Here are some points, each followed by its number:
[-0.13 -1.05 -0.91 -0.01 -0.35 -2.09 -1.57 -1.21  2.01  0.34 -1.66 -0.52  0.00  0.39  1.57  0.73
  0.21 -0.18 -0.45  1.05  1.04  0.35 -0.69  0.18 -1.05 -1.56  0.81  0.77  0.52  1.56 -1.20 -0.69] 0
[ 1.03 -0.70  0.39  0.69  0.52  0.35 -0.17  0.17 -0.40  0.04  0.27  0.87 -0.30  0.74 -0.52 -0.41
  0.14 -0.87  0.09  1.05  1.22 -0.17 -1.04 -1.04  0.35 -0.34 -1.04  0.45  1.56  0.70 -0.49 -0.52] 1
[-1.70  0.52 -0.52 -0.01  0.87  0.52  1.57  0.17  0.30 -1.36  1.55  0.00  0.33  0.04  0.18 -1.19
  0.02 -0.52 -0.67 -0.70  0.52 -0.34 -0.17 -0.87  1.40  0.70 -1.19 -1.64  0.00  0.52  0.90  1.05] 2
[ 0.60 -1.74  1.41  0.87 -0.70 -0.35 -0.87  0.86  0.19 -0.09 -0.89 -0.52 -1.20 -1.14 -0.52  0.02
 -0.96 -1.39  1.99  1.22  0.18  0.00 -0.87 -0.52 -0.88 -0.69  1.37 -0.10  1.74 -0.35  0.11 -1.91] 3
[ 0.66  0.00  0.78 -0.18 -0.70  0.17 -0.52  0.35  0.19 -1.07  0.89  0.00  1.27  0.05  0.00  0.68
  1.06 -0.52 -1.06  0.87  0.70 -1.21 -0.35 -0.52  1.57  1.22 -0.90 -0.07 -0.69 -0.35 -0.12  0.00] 4
[-0.64  0.87 -1.64 -1.06  1.21  1.22 -0.52  0.35  0.26 -0.82  0.38 -0.52  1.55 -0.85 -0.52 -0.30
  0.37 -0.52 -0.73 -0.53 -1.04 -1.38  0.87  1.56  0.87  1.39 -0.31 -0.82  0.70 -0.87 -0.28  0.53] 5
[-2.33 -0.87  1.29  1.04 -0.17 -0.70  0.00 -1.56  1.21 -0.39 -1.60  0.70 -0.02 -0.44 -0.17  0.92
 -1.03  0.34  1.14  2.10  0.18  0.00 -0.87  0.52 -0.35  0.00  1.29  0.89  0.00  0.87 -1.41 -1.04] 6
[ 1.02  1.04 -1.46 -0.53  1.04 -1.92 -0.52 -1.38  1.97  2.22 -0.44  0.35  1.48  0.93  2.79  2.18
  0.70 -0.87 -0.17 -0.18  1.74  1.39 -0.69 -1.91 -1.23 -1.04 -0.26  2.08 -0.87  0.52 -0.20  0.87] 7
[ 1.15  0.69  0.94 -0.36 -0.17  0.69  0.18  0.52 -0.17  0.90  0.22  1.05  0.32  0.63  0.35 -1.07
  0.52 -0.70 -1.87 -0.18  0.18 -0.69  1.39 -2.60  0.70  0.00 -0.36 -0.28 -1.21  0.87  0.28 -0.17] 8
[-0.64 -0.87  1.93  0.69 -1.91  0.35  0.35 -1.04  0.37  0.39  0.27  0.00 -0.58  0.99  0.00 -1.38
  0.12 -0.18 -0.23  0.52 -1.73  0.00  1.22 -0.17 -0.35  0.18  0.72 -0.62 -1.21  1.22  0.42 -0.86] 9
[-0.50  1.04  0.21  0.52  0.87  0.69  0.35  1.04 -0.38 -1.48  0.62  0.17  1.18 -1.68 -0.87 -0.17
  0.09  0.34 -2.63 -0.18 -1.21 -1.73  0.00 -1.56  1.22 -0.52 -0.73 -1.35 -1.39 -0.52  1.26  0.35] 10
[ 1.01 -0.18  0.23 -0.53 -1.22  0.17  1.22  0.86 -1.07  0.37 -0.76  0.87 -0.46 -1.29  0.35 -1.44
 -0.39 -0.70 -0.75  0.87  0.18  1.04  0.17  0.00  0.52  0.18 -0.49 -0.78 -0.17  0.17 -1.33 -1.21] 11
[-0.11  0.87 -0.63  0.87  0.35  0.52 -0.17  1.21 -0.87 -0.71  0.64 -1.22 -0.28  0.13 -0.52 -1.61
 -0.73 -1.39 -0.82  0.17  0.00  0.70  0.00 -0.17  1.05  0.70 -1.03 -1.83 -0.87  0.52 -0.49  0.00] 12
[ 0.58 -1.74  1.85  0.69 -0.87 -0.87 -0.17  0.35  0.50  0.38  0.52  0.00 -0.17  1.71 -0.34  1.79
 -1.10 -0.87  0.37 -0.18  0.00 -0.86  0.17 -0.34 -1.05  0.35  0.70  0.25  0.00  1.74 -0.86 -2.08] 13
[-0.30 -0.70  0.79  0.69 -1.04  0.69 -0.52  1.90  0.21  0.54 -0.15 -0.17 -0.51  1.55  0.52 -0.76
  1.16  0.86  0.80  1.22  0.52  0.35  1.56  0.70 -1.05 -0.52  0.22  0.26 -0.52  0.52 -1.67  0.70] 14
[ 0.07  0.17 -0.93 -1.41 -0.87 -2.26  1.40 -0.52  1.17  1.15 -0.96 -0.17  0.00  0.42  1.74 -1.09
 -0.07  0.00 -0.33  0.00  1.56 -0.52 -0.52  1.91 -1.05 -1.21  0.39  2.06  0.17  1.04  1.08 -0.86] 15
[ 0.23  1.39  0.49 -0.53 -0.17 -1.22  0.87 -1.56  0.96  2.32 -0.82  0.35  1.09  1.21  2.96 -1.29
 -1.21  1.04  0.60  1.05  0.87  1.56 -1.04 -1.91 -0.70  0.00  0.59  0.42  0.87 -1.04  0.34  0.00] 16
[-1.98 -1.22 -0.01  2.27  0.35 -0.18 -1.04  1.21  0.82 -0.07  0.47  0.00 -2.36 -0.89 -1.04  0.23
  0.77  1.38  0.01  0.00  0.00  0.18  0.35  1.74 -1.05  1.05  2.43 -1.16  1.56  0.70  0.70 -0.52] 17
[ 0.71  0.52 -0.73 -0.18  0.00  0.69  1.22  1.56 -1.74  0.18  0.38  0.70 -0.44 -1.07  0.00 -2.15
  0.41  0.69  0.11  0.35  0.70 -1.21 -0.52 -0.69  0.52 -0.17 -0.88 -0.51 -0.35  1.22  0.01  1.05] 18
[-0.59 -0.35 -0.30  1.92  1.04 -0.35 -1.39 -0.86  0.92  0.54 -1.89 -0.35 -1.24  1.84 -0.87  0.59
 -0.84  1.73  2.29  0.00  1.39 -1.21 -2.08 -1.04 -1.05 -1.73  0.98  2.44 -1.56 -0.35 -0.57 -0.69] 19
[ 0.95  0.00  0.53  0.34 -0.52  0.52  0.00  0.69 -0.88 -0.24  0.44  0.70 -0.07 -1.64  0.52 -0.94
  0.24  0.00 -0.84  1.40 -0.86  0.87  0.70  0.70 -0.18  1.05  0.35 -0.66  0.35 -0.17 -0.32 -0.17] 20
[ 0.20 -1.22 -0.47 -1.06  0.69  1.04  1.40  0.86 -0.57 -1.30 -0.70  1.40 -0.86  0.90 -1.04 -0.91
 -1.64  0.86  0.18  1.40 -0.34  0.35 -1.56  0.18  0.00  0.53 -0.24 -0.04 -1.56  0.87 -0.28 -0.69] 21
[ 0.26  0.17  1.36 -0.53  1.21  0.35  0.87  0.00  0.78 -1.52  0.10 -0.70  0.04 -0.51 -0.52 -0.13
  1.38 -1.22 -1.21  0.17 -0.34 -0.17 -2.61  0.18  1.22  2.43 -1.18 -1.29 -0.35 -0.35  0.24  2.26] 22
[-1.11  0.69  1.58  1.22  0.35 -1.22 -0.87 -1.04  0.37  0.80 -1.19  0.17 -1.67  0.23 -0.87 -0.45
 -2.35 -0.18  0.95  0.17 -0.17  0.00 -0.69 -0.52 -1.23  0.53  2.00  0.66  1.04 -0.87  0.27 -1.04] 23
[ 0.75 -0.52  0.59  0.34  0.17  1.04 -0.69  0.35 -1.16  0.26  0.21  0.17 -0.56  0.50  0.00 -1.28
  0.34 -0.52 -0.45 -0.88  0.18 -2.42 -0.17 -0.34  1.22  0.00 -1.10  0.13 -2.60  1.22 -0.76  1.22] 24
[ 1.56  0.35 -0.21 -0.53  0.69  1.91  0.87 -0.52 -0.62 -1.43  1.14  0.52  1.39 -0.29 -1.04  0.66
  0.20 -0.70 -0.64 -0.18 -0.86 -0.52  0.00  0.52  1.22  0.53 -0.89  0.03 -0.69 -2.43 -0.17  0.00] 25
[ 0.30  1.74 -0.68 -0.88  1.39  1.04  0.18  2.08 -0.88 -1.32  1.85 -1.40  1.34 -0.04 -0.34  0.63
  1.17 -0.18 -0.23 -2.98  0.87 -2.77  1.91  0.35  1.40  1.22 -1.98 -0.93 -1.56 -0.52  1.48  1.22] 26
[-0.92  0.00 -1.57 -0.36 -0.52 -1.22 -1.04 -1.04  0.40  0.40 -0.17 -0.52 -2.27  0.12  0.18  0.36
  1.29  0.52 -1.00  0.35  0.18 -1.04 -0.35 -0.17 -1.05 -0.34  2.00  0.30  1.74 -0.17  0.74 -0.52] 27
[ 0.58  0.35 -0.20 -1.23  0.87  0.87 -1.04  2.08 -0.71 -0.35  0.44  0.52  1.31  0.77  0.00  0.09
 -0.69 -1.22 -1.09  0.70 -1.56  1.39  1.04  1.04  1.22  1.22 -0.21 -0.64 -1.21  0.52  0.43  0.00] 28
[-0.21  0.17  1.16 -0.71  0.17  0.00 -0.35  0.86 -1.08 -0.06 -0.44  1.22  0.11 -0.30 -1.04  0.19
  0.18  0.52 -0.27  0.00 -0.52  0.70  0.52 -0.17  0.17  0.87 -0.55 -0.95  1.74  1.04  0.50  0.00] 29
[ 0.66  0.17  0.81 -0.88  0.69  1.04  1.05 -1.04  0.48  0.56  0.65 -0.35  0.29 -1.25 -0.87 -0.01
 -1.44  0.34  0.76  0.35 -0.34  1.04 -1.04 -0.17  1.40  1.22 -0.64 -1.01 -1.39  0.35 -0.50  0.00] 30
[-1.04  0.87  0.87  0.34  0.69  1.04  1.05 -0.52 -0.80 -1.83  1.45 -2.62  1.25 -0.06  0.00 -0.21
 -0.35 -0.70 -0.49 -1.93  0.52  0.00  0.35  0.18  0.70  1.74 -1.22 -0.55 -1.04 -1.21  0.87  1.91] 31
[ 0.55  1.74  0.06  1.22 -1.39  0.87 -0.69  0.00  0.46  0.57 -0.24  0.17 -0.25  1.77 -0.52 -0.98
  0.78 -1.74  0.62  0.87 -1.21  0.00 -0.17 -1.56 -0.70  0.53  0.76 -0.55 -0.69  0.35 -0.88 -0.52] 32
[-0.06 -1.05 -1.02  2.09  0.17 -0.70 -1.04 -0.86 -0.14  0.28 -0.52  1.22 -0.94  1.01 -0.34 -0.11
  0.62 -0.35  2.63  0.17  1.22 -0.34  0.35 -0.34 -1.23 -0.86  1.39  0.93  2.09 -0.17  1.28 -1.21] 33
[ 0.29  0.69 -0.77 -1.41  0.69  1.04  0.00  0.35 -0.27 -1.60  0.12  1.05  1.28  1.29  0.35  0.13
  0.30 -0.35 -0.68 -0.35 -1.38  0.18  1.22 -0.69  0.52  0.35 -0.74 -1.30  1.04 -1.04  0.10  0.18] 34
[-0.55 -0.35  0.80 -1.06 -0.35 -0.35  0.87  0.52 -0.39  0.18 -0.09  0.00 -0.70  0.96 -1.21 -0.31
  0.44 -1.22 -0.06 -1.05  0.52  0.87 -0.17 -0.69 -0.70 -0.86 -0.28 -0.63  0.52  0.35 -0.54 -1.38] 35
[ 0.58  0.52 -2.18 -1.23  1.21  1.56  0.70 -0.35 -0.27 -0.57  2.10 -2.27  0.93  0.50 -0.87 -0.93
  0.22  2.25 -0.82 -2.80  0.00 -1.04 -0.52 -0.87  0.70  1.74 -2.07 -0.76  0.70 -1.74  0.78  0.70] 36
[ 0.68  0.87  0.43 -1.41 -1.04 -0.87 -0.35 -2.25  2.26  1.88 -0.92 -0.35  1.11  0.09  3.31  0.84
 -0.18 -0.52  0.54  0.52  3.30  1.04 -0.69  0.35 -0.35 -1.56 -0.04  1.83  0.70  0.52 -0.96 -0.34] 37
[-0.03 -0.52 -1.66  0.52 -0.52  0.87  1.22  0.17 -0.30 -0.53  0.13  0.70  0.38 -0.38  0.18 -0.18
  0.51 -0.70 -0.20  0.52 -1.21 -1.21 -0.52 -1.39  1.40  1.22  0.72 -0.34  0.00 -1.74  1.51  0.87] 38
[-1.82  0.69 -0.32  0.52  0.35 -0.70 -0.17  0.17 -0.45 -0.20 -0.40 -0.17 -0.49  0.77  0.35 -0.52
 -1.66 -1.04  0.92  0.70  1.04  0.00 -1.22  0.70 -1.05 -1.21  0.82  1.32  0.17  0.87  0.80 -0.69] 39
[ 0.07 -1.05  0.45  1.57 -0.17 -0.18 -2.09  0.52  0.03  0.27 -0.70 -0.17 -0.75  1.11 -0.69  0.23
  0.86 -0.35  0.07  0.87 -0.52 -0.52  1.04 -0.87 -0.70 -1.38  1.66 -0.28  1.04  0.70 -1.77 -0.52] 40
[-0.78 -0.87  1.16  2.27  0.17 -1.74 -0.69  1.21  1.54 -0.12 -1.84 -0.52 -1.50  0.27  0.70  1.27
  0.58 -1.22  0.41  0.52  0.52 -0.17 -1.04  0.18 -1.40  0.18  0.24  1.27 -0.69 -1.56 -1.21 -0.86] 41
[-0.42 -1.22  1.29  1.22  0.52  0.00  0.00 -0.69 -0.42  1.26 -0.16  0.17 -0.37 -1.06 -0.17 -0.68
  0.48  0.69  0.24  0.00  0.35 -0.52  0.70  1.04 -0.88 -0.69  0.52 -0.73  0.87  0.35  0.28 -0.86] 42
[ 1.25 -0.35  0.86 -1.23 -0.17  1.56 -0.17  2.08 -0.49 -0.17  0.45  1.22 -0.85 -1.28 -1.04 -1.11
  1.36  0.34  0.19 -0.35  0.35  0.00  0.87  0.18  0.17 -0.34  0.59  0.51  0.00  2.08  0.68  0.18] 43
[ 0.71  1.04 -1.15 -1.58 -0.17 -0.70  0.00 -1.21  1.77  0.49 -1.22 -0.52  1.69 -1.25  1.22  0.75
 -1.52  0.00  0.91 -0.18  1.39  3.47 -1.22 -0.34 -0.70 -1.56  0.44  2.66 -1.21 -0.87 -1.45  0.18] 44
[-0.32 -0.87  0.37  0.17 -2.26 -0.70 -1.22 -0.69  0.44  0.94 -1.15  0.52  0.12 -0.45 -0.17  2.68
  0.48  0.52  0.10 -0.35  0.87 -0.34 -1.91  0.35 -1.40  0.53  1.15  2.06  0.52 -0.69  0.23  0.00] 45
[-0.04  0.87 -0.34 -0.88  1.39  0.69  0.53  1.04 -0.31 -0.82  2.32 -2.44  0.04 -1.03 -1.21 -0.02
  1.28  0.86  0.56 -2.45 -0.17  1.39  0.87 -1.56  1.05  1.05 -0.98 -0.12 -1.04 -2.08  1.07  1.91] 46
[ 1.29  1.04 -0.45 -2.10 -1.04 -1.57  0.18 -1.56  2.31  1.49 -1.54  0.35  1.13  1.78  3.13 -0.71
 -1.38 -0.35 -1.24  0.35  1.91  3.65  0.35 -0.17 -0.53 -0.34  1.53  0.87 -0.52  0.52  0.11  0.00] 47
[-0.23  2.26 -0.27 -0.01  1.56  0.35  1.57  0.17 -0.62  0.13  2.80 -3.84  0.94 -1.64 -0.17 -0.51
  0.72  0.52  0.26 -2.28  0.35  0.35  0.70  0.35  0.52  0.18 -2.03 -1.89 -1.39 -1.56 -0.14  1.22] 48
[ 2.24 -0.87 -1.27 -0.88 -1.22 -1.57  0.18 -0.69  0.87  0.54 -1.52 -0.35  0.34  0.28  1.05  0.45
 -1.92 -0.35 -0.98  0.35 -0.34  0.87  1.04  0.18 -0.35 -1.73  0.74  2.67  0.00 -0.69 -0.47  0.18] 49
[ 0.29  1.04 -0.60 -0.36  1.91 -0.18  1.40  0.52 -1.69 -0.95  1.95 -2.44  1.54 -1.00  0.00 -0.11
  0.94  2.77  0.76 -1.40 -0.34  0.87  1.04  1.39  1.75  1.39 -1.60 -1.32 -0.87 -0.87  0.19  2.44] 50
New points follow, each followed by the numbers of its two nearest points above by angle, seen from the average point of the numbered points, nearest first.
[-1.18  0.52 -0.71  0.17 -0.35 -1.05 -0.69 -2.42  1.91  2.11 -1.39 -1.22 -0.60  2.05  1.39  2.18
 -1.29  1.91  1.16  0.52  1.39 -1.21 -0.17 -1.21 -1.05 -1.73  0.32  1.11 -1.74 -1.39 -0.57 -0.86] 19 7
[-1.16 -0.35 -0.48  1.57 -0.87 -2.09  1.40  0.00  1.99  0.90 -1.46 -0.35 -0.60  0.36  0.70 -0.41
 -1.74 -0.18 -1.55  0.52  0.00 -0.34  0.52  1.39 -1.40 -1.38  1.28  0.26 -0.52  0.00  0.63  0.35] 15 49
[ 1.46  1.04 -0.20  1.74 -0.87  0.69  1.92  0.52  0.73  0.79 -0.30  1.05  0.05 -0.18 -0.52 -2.30
  0.55  1.04  0.26  0.52  0.00 -1.21 -0.69 -1.56  0.00  1.05 -0.53  0.19 -0.17  0.35 -1.61  0.35] 18 32
[-0.61  1.22 -0.68  1.04  0.87  0.52 -0.17  0.52 -0.12 -0.52  0.48  0.52  1.15 -2.04 -0.87 -0.75
 -1.64 -0.18 -0.28  0.17 -0.17 -0.52  0.17  2.08  1.22 -0.17 -0.54 -1.23 -0.52  0.87 -0.35  0.53] 5 12
[ 1.62 -0.87  0.55 -0.01 -0.17  0.35 -0.69 -0.52 -2.00 -0.71  0.52  0.87 -0.23 -0.81 -0.34  1.04
 -0.11 -2.26 -0.26  0.52 -0.52  1.74 -0.35  0.18  1.05  0.00 -1.04 -0.73 -1.21  1.22  1.63  1.91] 28 22
[-0.56 -2.26  1.58 -0.53 -0.87 -0.70 -0.35 -0.17  0.61  0.58  0.30  0.17 -1.01  0.49 -0.87  1.69
 -0.68 -1.74  0.48  0.52 -0.86  0.00 -0.69  0.87 -1.23 -1.04  1.12  0.93 -1.04 -0.35 -0.09 -0.52] 13 3
[-1.36 -0.87  0.70  2.44 -0.35 -0.70  0.35  0.52 -0.06  1.16 -0.94 -0.17 -2.32  1.18  0.00  0.54
  0.74 -1.04 -0.77  0.70  0.00 -0.34 -0.87  0.18 -1.05 -0.69  0.04  0.62 -1.04  1.56  0.72 -0.69] 41 39
[-0.33 -1.22  1.51 -0.01 -1.22  0.35  0.00 -0.86 -0.67  0.08 -0.17 -0.17 -0.51  0.23  0.70  0.91
  0.07  1.21  0.74  0.52  0.52 -0.69  0.00  0.18 -0.35  1.22  0.44 -0.60  0.87  0.52 -0.72 -1.04] 13 6
[ 1.03  1.22 -0.67 -0.18  0.00  0.69 -0.17  1.04 -0.39 -1.00  0.30  1.05  1.42 -1.73  0.18 -0.52
  0.30 -0.35  0.04  0.87  0.87 -1.21  2.61  1.56  0.70  0.53  0.31 -0.20  1.74 -0.87 -0.09 -0.17] 5 20
[ 1.96  0.17  0.26 -0.36 -0.70 -0.35  0.00  0.86 -0.28  0.13 -0.14  0.52  0.15  0.27 -2.08 -0.58
  0.32 -0.35  0.00  0.87 -1.56  0.35  0.87  1.74  0.35  0.87  0.01  0.05 -0.87 -0.52 -0.06  0.18] 28 20
[-1.46 -1.74  1.15  0.69 -1.22  0.35 -1.74 -0.52 -0.64 -0.08 -0.90  0.52 -0.54 -0.22 -0.52  0.00
  0.07 -1.74  0.48  0.70 -0.34 -1.21 -0.17 -1.56 -0.70 -0.17  1.32 -0.83 -0.69  0.70  0.89 -1.56] 3 9
[-0.09  0.69 -0.55  0.34  0.87  0.35 -0.17 -1.38 -1.11 -1.19  0.53  1.40  0.62 -1.87  1.05 -1.57
  0.36 -2.78 -0.48 -0.53 -0.17  0.00  0.17  0.18  0.70  1.05  0.12 -1.51  0.87  0.17  1.72  0.70] 2 38
[-0.60  1.22  0.16 -0.88  0.35 -0.52  0.53  0.86 -0.68 -1.33  0.40  0.70 -0.38 -0.17 -0.34 -0.68
 -1.55 -0.70 -0.29  0.35  0.00  0.00  0.52 -1.21  1.05  0.00 -0.54 -0.11  0.87  0.17  0.27  0.18] 2 29
[-0.33  0.17  0.90  0.52  1.04  2.09  0.35 -0.52 -0.82  0.39  0.52  0.52  0.53 -0.96  0.70 -0.07
  0.69 -0.18 -0.55 -0.35 -0.17  0.18  0.87  0.35  1.40  0.00 -0.21 -0.06  1.39 -0.69  0.91 -0.17] 25 5
[ 2.63 -0.18 -1.07  0.34  0.52  0.52 -0.87  0.35  0.80 -0.57  0.77  0.17  1.17 -1.32 -0.34  0.47
 -1.99  0.34  0.87  0.00 -0.86 -0.52 -0.17  0.18  0.87  0.35 -0.75  0.12  0.70 -1.74 -0.82  1.05] 25 5
[ 0.01  2.26 -1.44 -2.10  1.21  0.35 -0.17  0.52 -1.41 -0.74  0.24  0.00 -0.50 -0.94 -0.34  0.43
  1.74 -0.87 -1.32 -1.75 -1.04 -0.86  1.91 -0.52  1.57  0.35 -1.43 -0.84 -1.21 -1.74  0.38  1.22] 26 46
[-1.02 -0.35 -0.25 -0.71 -0.87  0.69  0.53  0.35  0.05  0.72 -0.39  0.17 -0.28  2.28 -0.34 -1.64
 -0.50 -0.70  1.55 -0.35 -0.34 -1.04  0.35 -2.60  0.00  0.70 -0.02 -1.27  0.70  0.87 -1.39 -0.69] 32 35
[-1.36 -0.70 -0.12 -0.18 -0.35 -1.57 -0.69  0.52 -0.20  0.07 -0.51  0.70 -1.38  0.13 -0.69  0.48
  0.24  0.86  0.32 -0.18 -0.69  0.18  1.74  0.18 -0.53  0.70  0.65  0.60  0.35  0.35  1.05 -0.52] 17 27
[ 1.92  0.87 -0.66 -0.88  0.52  0.52 -1.91  2.25 -1.31 -0.56  0.79  0.35 -0.50 -0.83  0.35  2.04
  1.81 -0.35 -0.37  0.52 -0.34 -0.69 -1.91 -2.08  0.87  1.22 -0.86 -0.92 -0.17 -0.87 -0.01  1.05] 4 22
[-0.97 -1.57  1.05 -0.36 -0.35  0.17 -1.74 -0.52  0.55 -1.25 -0.67  0.00 -1.12 -0.38 -0.52  0.49
  0.33  1.56 -0.12 -0.35 -1.04 -0.17 -0.17  0.52 -0.88 -0.34  0.80 -0.62  1.04 -0.69 -0.15 -0.86] 17 27
[ 0.90  0.17  0.55 -1.06 -0.35  1.22  0.87 -0.17 -1.73  0.37 -0.07 -0.70 -0.19 -0.30 -0.87  1.26
 -0.09 -0.52  0.18  0.87 -0.17 -0.52  0.52 -1.56  0.17 -1.38 -0.51 -0.55  1.04  0.70  0.95 -0.17] 29 1
[-0.15 -0.35  0.59  0.69  0.17 -1.74 -0.69 -1.56  1.86  0.99 -0.88  0.00  0.13  0.56  1.22  1.53
  1.10 -1.74 -1.39  1.05 -0.86  0.70 -1.91  1.04 -1.05 -1.04  0.95  0.32 -0.35 -0.17 -0.73 -0.17] 0 41
[ 0.43 -1.22  1.20  0.87  0.00 -0.70 -0.35  0.35  0.37 -0.37  0.97  0.70 -0.61  1.18 -1.04  1.29
  0.51 -0.70  0.70  1.40 -0.52  0.00 -0.69  0.35  0.17  0.87 -0.30  0.06  0.70  0.52 -0.31 -0.52] 13 1
[ 1.26  0.52 -1.70 -0.01  1.56 -0.18  1.22 -0.17 -0.55 -1.03  1.62 -2.10  1.63 -1.42  0.00 -1.12
 -0.43  1.56 -0.38 -1.05  0.52  0.00  0.87  1.04  1.05  1.39 -1.17  0.02  0.70 -0.52 -1.23  1.57] 50 36
[ 0.35 -0.87 -0.36 -1.58 -0.35 -1.39 -1.22 -1.21  0.67  1.05 -0.88 -0.17  1.55 -0.45  2.26 -0.86
 -1.25  1.56  1.98  1.05  1.39  3.30 -1.22  1.22 -0.35 -1.56  0.54  1.05 -1.04 -1.91 -0.46  1.05] 44 47
[ 0.81 -0.35 -0.19  0.69 -0.87  1.04 -0.52 -0.35 -0.06  0.28  0.74  0.70 -0.07  0.78 -0.52  0.89
 -0.09  0.34 -0.68 -0.35 -2.08 -1.56  0.35 -1.39  0.70 -0.17 -0.74 -0.18  1.04 -0.87  2.11 -0.69] 38 34
[-0.84 -0.35  0.11  1.22 -1.91 -1.05  0.00 -0.35 -0.41  0.82 -0.29 -0.17  0.02 -1.32  0.35  2.50
 -0.47  0.52  0.94 -0.88  0.00 -1.73  0.35  0.00 -1.23  0.35  0.38  0.94 -1.74  1.39 -0.28  0.00] 45 13
[-2.60 -2.09 -0.06 -1.06  0.00 -0.87 -0.87  0.00 -1.31  0.04 -0.52  0.35 -0.60 -0.41  0.52 -0.32
 -1.17  0.00 -0.19  0.52 -1.73 -0.34  0.70 -0.69  0.17  1.05  0.59  0.06  0.35  0.00 -0.93 -1.04] 6 23
[ 1.49  0.17  0.37 -0.53  1.39  0.35  1.22 -0.17 -1.63 -0.96  1.22  0.00  0.48  0.60 -0.52 -1.14
  0.50  1.21 -0.61  0.00 -0.34 -0.69  0.52  0.00  1.40 -0.52 -1.66 -0.78 -0.52 -0.52  1.04  1.57] 50 25
[ 0.69  0.52  0.14  2.62  0.87 -0.18 -0.35  1.21  0.15 -1.07 -0.19  0.87  0.58  1.17 -0.17  1.61
 -0.87 -0.35  0.39  0.17 -1.38  0.87  0.35  1.22 -0.53  0.18 -0.18  0.09 -0.52 -0.35 -1.72 -1.04] 41 13
[ 0.03  0.17  1.28  1.04 -0.87 -0.35  0.00 -1.04 -1.35 -0.72  0.11  0.70  0.58  0.55  0.52 -0.59
  0.18  1.73 -0.03  1.05 -0.52 -0.69  0.17 -0.17 -0.35 -0.69 -0.69 -1.60 -1.56  0.87 -1.37 -0.17] 9 24
[-0.83 -0.87  1.27 -0.71 -1.74 -0.52 -3.31  0.17  0.89  1.48 -0.65  0.35  0.19  1.22  0.70  2.73
  1.57  0.17  2.06  0.17  1.56 -1.04 -0.17  0.35 -1.40 -0.86  0.82  1.26 -0.35  0.17 -0.30  0.00] 45 0
[-2.08 -0.18  1.76  1.74 -1.22 -0.35  0.18 -1.56 -0.10  1.55 -0.76 -0.35 -2.10  0.10  0.35 -1.62
  0.68  1.38  0.81  0.70  1.22 -0.69 -0.69  1.04 -1.40 -0.86  1.02 -0.19 -0.17  0.00  0.26 -0.52] 42 23
[-2.37 -1.57 -0.31 -0.01 -1.22 -0.35  1.75 -0.52  0.90 -0.53 -0.64 -0.35 -1.74 -1.28 -0.34  0.48
  1.56  1.04  0.37  0.52  1.74  1.04 -0.69  0.87 -1.05 -0.17  0.46  0.90 -0.35  0.35 -1.13 -0.69] 6 17
[ 0.27 -1.22  1.09  0.87 -1.04 -1.22 -0.17  0.17  0.00 -0.87 -0.90 -0.52 -2.26 -1.38 -0.52 -0.27
 -0.33  1.73  0.54  0.52  0.52 -1.38 -0.52 -0.52 -1.40 -0.86  1.48 -0.18 -0.17  1.74 -0.20 -0.17] 3 17
[ 0.95  0.87  0.47 -0.36  1.21  0.52  0.70  0.69 -0.08 -0.46  0.04  0.17 -0.90  0.71 -0.87 -0.53
 -0.64  0.17  0.67 -1.05  1.22  1.22  1.39  1.39  1.92  0.87 -0.60  0.34  1.22 -0.35  1.69  1.74] 50 46
[-0.57 -0.35  0.41  0.17  0.35 -0.35 -1.04  0.17 -0.39 -0.59  0.37  0.17 -0.24  0.24 -0.17 -0.84
  0.19 -0.70  0.12  1.05  1.04 -0.17 -1.74 -0.17 -0.18  1.57 -0.06  0.79 -0.35 -1.56 -0.24 -0.69] 41 4
[-0.19  0.17  1.08  0.52 -0.87  0.00 -0.35  0.35 -1.23  0.63  0.50  1.05  0.66 -1.25 -0.34  0.33
  0.19 -0.70 -2.97  0.70 -0.17  0.35 -1.22 -0.17  0.87 -0.52 -0.58 -0.77 -0.69 -0.17  2.05  1.22] 10 4
[ 0.50  1.39 -0.42 -0.01  1.21  1.39  0.00 -0.17 -0.45 -0.58  0.73 -0.70  0.52 -0.59 -0.34 -0.97
 -1.12 -1.04  1.02 -1.93  0.52 -1.21  0.87  0.70  0.70 -0.69 -0.95  0.36  0.52 -0.87  1.08  0.87] 26 31
[-1.31 -0.70  0.99  0.87 -0.87  0.35  0.53  0.52 -0.23  0.83  0.50  1.05 -0.85  1.22 -1.04  0.39
 -0.06  0.17 -1.25  0.35 -0.17  0.35  2.26  0.52  0.17  0.53 -0.37 -0.06 -1.04  1.22  0.64 -0.69] 9 13
[ 1.29  0.00 -1.76  0.87  2.26  1.04 -0.52  0.69 -1.86  0.17  1.84 -0.17  0.85  0.35 -1.04 -1.35
  0.10 -1.04 -1.63 -0.18  0.35 -0.52  2.43 -0.17  0.52 -0.69 -0.55  0.14  1.04 -0.35  1.04  1.05] 26 5
[ 0.57  0.17  0.06 -0.36  0.17 -0.35  0.70 -1.38  1.39  1.17 -1.15  0.35  1.57  1.60  0.87  0.94
 -1.12 -1.22  0.19 -0.18  0.35  1.91  1.04  0.35 -1.40 -0.69  0.40  2.10  0.52  0.00  0.87 -0.34] 47 49
[ 1.98  0.69 -0.89 -0.71  1.73  0.69  1.22  0.35 -0.71 -1.15  0.77  0.87  0.26  0.95 -0.52  0.16
  1.40  0.34 -2.39  0.00  0.87 -1.04  0.70  0.18  1.05 -0.17 -1.21  0.41 -0.35 -1.74 -1.56  0.35] 25 34
[ 1.75 -0.35 -1.46 -1.41  0.00  0.87  0.00  0.17 -0.21 -0.67  0.94  0.35  0.98  1.33  0.70 -0.41
  0.10 -1.74  0.95  0.87  0.00  0.87  1.22 -0.69  1.57  0.53 -1.42 -0.87  0.70  0.87 -0.20  1.22] 34 28
[-0.43  0.35  2.07 -0.18 -0.87 -0.35 -0.52 -0.52 -0.57 -0.37  0.00  0.17 -0.55  0.20  0.00 -0.34
 -0.50  0.17  0.85  1.05 -1.04  0.52  0.17 -0.87 -0.70  1.05  0.90 -1.30  1.39  0.17 -0.68 -1.04] 23 3
